(in the rows, 128 means zero)
Families of rows that turns and mirrors carry onto each other, the same ones carrying the whole set onto itself: the rest of each named row's family, in list order
7 families of 4 rows
dimi: [115 174 124 138  89 121 108 127 182 122 123 140 127 145 110 109 152 111
 169]
bok: [ 76 148 109 113 120 120 139 137 119 134 120 141 149 166 104 112 148  93
 139]
Rup: [ 90 144 109 138 127 135 149 126 130 120 103 129 159 113 106 102 159 119
 138]
felu: [ 74 159 123 122 131  93 144 144 145 132 116 140 157 144 102 133 138 101
 162]
vudo: [118 161  99 107 117 138 113 114 160 114 127 136 135 130 123 151 147 133
 164]
gasol: [126 143 111 125 130 142 107 118 139 112 122 132 120 149 119  94 146 113
 134]
pek: [ 89 151 113 124 106 119 152 113 130 125 141 117 165 152 100  97 133  94
 160]
ker: [122 157 107 125  78 131 111 114 132 132 130 136 133 141 116 123 121  87
 143]
rulin: [ 94 170 128 127 110 101 138 123 176 121 137 125 161 134 106 118 127 106
 178]
bilum: [108 151 120 137 153 101 129 118 147 113 130 122 149 118 104 118 134 118
 179]
roreb: [120 181 101 161  93 109 114 127 146 134 130 139 139 131 119 131 139  97
 169]
lepi: [117 118 116 134 103 147  96 114 143 114 119 135 134 159 100 128 152 110
 147]
Tota: [121 142 124 164 116 120 110 129 170 110 112 132 138 144 107 149 147 118
 164]
lum: [ 98 156 109 115 102 128 108 138 136 132 113 154 118 169 106 124 162 102
 148]
Kozan: [114 154 111 161  97 129 134 132 149 125 114 141 137 115  93 153 162 109
 146]
vod: [109 134 101 116  91 145 117 112 133 128 137 141 142 127  88 152 153 106
 147]
ven: [104 135 117 133 147 123 136 118 123 114 124 121 150 131 105  87 138 106
 143]
rar: [ 88 172 108 149 112 103 117 132 154 139 134 141 172 113 113 102 140  96
 164]
mimuf: [109 155 109 135  85 140 123 116 135 125 128 131 131 163 103  88 158  99
 150]
vuma: [ 90 141 118 158 144 111 130 132 164 115 129 125 179 141 113 130 142 115
 158]
per: [ 85 144  98 108 116 142 121 123 154 129 151 143 176 129 110 131 150 107
 130]
vor: [ 94 168 123 124 113 102 113 144 163 130 109 153 127 148 104 144 151 109
 172]
Mab: [132 159 116 129 136 119 100 118 164 110 129 133 120 136 117 125 142 124
 170]
bimor: [ 87 116 110 130 131 138 116 118 138 119 136 128 175 156 105 109 146 107
 141]
tuz: [ 91 164 108 151 123 126 138 144 171 127 129 142 170 117 115 133 158 111
 127]
val: [101 154 104 134 128 118 141 116 136 118 118 126 153 108  99 143 153 129
 183]
Zezi: [ 90 147 114 115  97 123 114 119 139 137 133 139 167 124 110  94 122  85
 139]
Dase: [107 150 106 111 116 156 121 125 153 116 111 139 140 135 130 110 153 123
 120]

The rest of the family of bimor: lepi, Tota, vuma
The rest of the family of rar: ker, roreb, Zezi
The rest of the family of rulin: dimi, pek, mimuf
The rest of the family of vod: Kozan, per, tuz
The rest of the family of Mab: gasol, bilum, ven

Families of rows that turns and mirrors carry onto each other, the same ones carrying the whole set onto itself: the rest of each named row's family, in list order
7 families of 4 rows
nereb: [ 89 115 108 100  93 121 132 126  99 156 162 142  94 115 125]
nemap: [ 90 120 124 106  97 128 130 124  89 163 164 133 107 116 129]
bor: [147 124 104 129  77 124 119 137 118 136 145 102  93 149 130]
dag: [149 113 103 119  82 119 113 139 102 135 147 110 109 159 129]
Vefig: [ 93 128 124 109  99 117 122 137 134 168 167 129 119  97 138]
dimup: [ 90 124 119 106 119 117 114 150 111 149 161 138 132  99 126]
Fotuv: [162 120 102 116  85 123 122 129 105 132 154 115 107 148 126]
Duba: [ 88 131 117 111 113 126 117 144 126 151 163 126 118  89 132]
tudot: [150 119  89 123  86 125 110 133 103 143 135 107 106 147 125]
fovo: [ 89 124 120 119 111 119 113 139 119 156 158 135 122  91 150]
Rusim: [149 120 101 120  92 130 126 129 114 137 146 102  93 153 130]
Vidu: [ 88 127 110 117  92 121 135 127 103 153 162 140  93 106 121]
Zin: [154 130 101 126  98 108 100 152 131 130 141 118 111 132 154]
bolip: [ 90 113 126 109 100 125 140 125 111 150 171 142 103 120 125]
Sor: [153 134  98 119  98 128 109 157 132 127 143 110 121 120 152]
Vez: [ 94 118 120 109 105 126 144 122  98 157 158 139 110 111 116]
Kos: [152 125 105 123 115 121 109 148 136 129 137 109 127 135 147]
faz: [ 89 123 129 106 115 122 119 145 131 145 172 136 119 103 139]
tis: [157 125 114 123 108 111 107 154 125 132 137 115 129 138 141]
pesup: [155 133  92 122 105 116  97 147 122 139 130 114 119 128 143]
Fip: [153 117 100 128  97 130 103 135  96 124 148 119 110 147 126]
Fereb: [ 88 137 117 105 108 112 114 139 122 143 159 131 122  94 152]
Vumog: [ 97 116 128 106  97 117 138 125 111 173 166 135 119 115 124]
Mema: [154 131  97 134 101 125  93 144 118 120 145 120 108 127 144]
nedu: [157 124  98 127  97 118 101 148 135 125 151 110 124 123 143]
murid: [ 90 106 118 105 100 112 134 120  90 152 163 127 106 119 126]
zomed: [156 104  98 120  90 127 132 137 100 137 146 110 106 144 126]
Tatur: [ 88 120 111 101 112 116 110 148 121 148 157 142 129  99 139]

The rest of the family of Fip: Vefig, Vumog, Mema
The rest of the family of Kos: nereb, Rusim, Tatur
The rest of the family of tis: bor, dimup, Vidu
The rest of the family of nemap: Fotuv, fovo, nedu
The rest of the family of tudot: bolip, faz, pesup

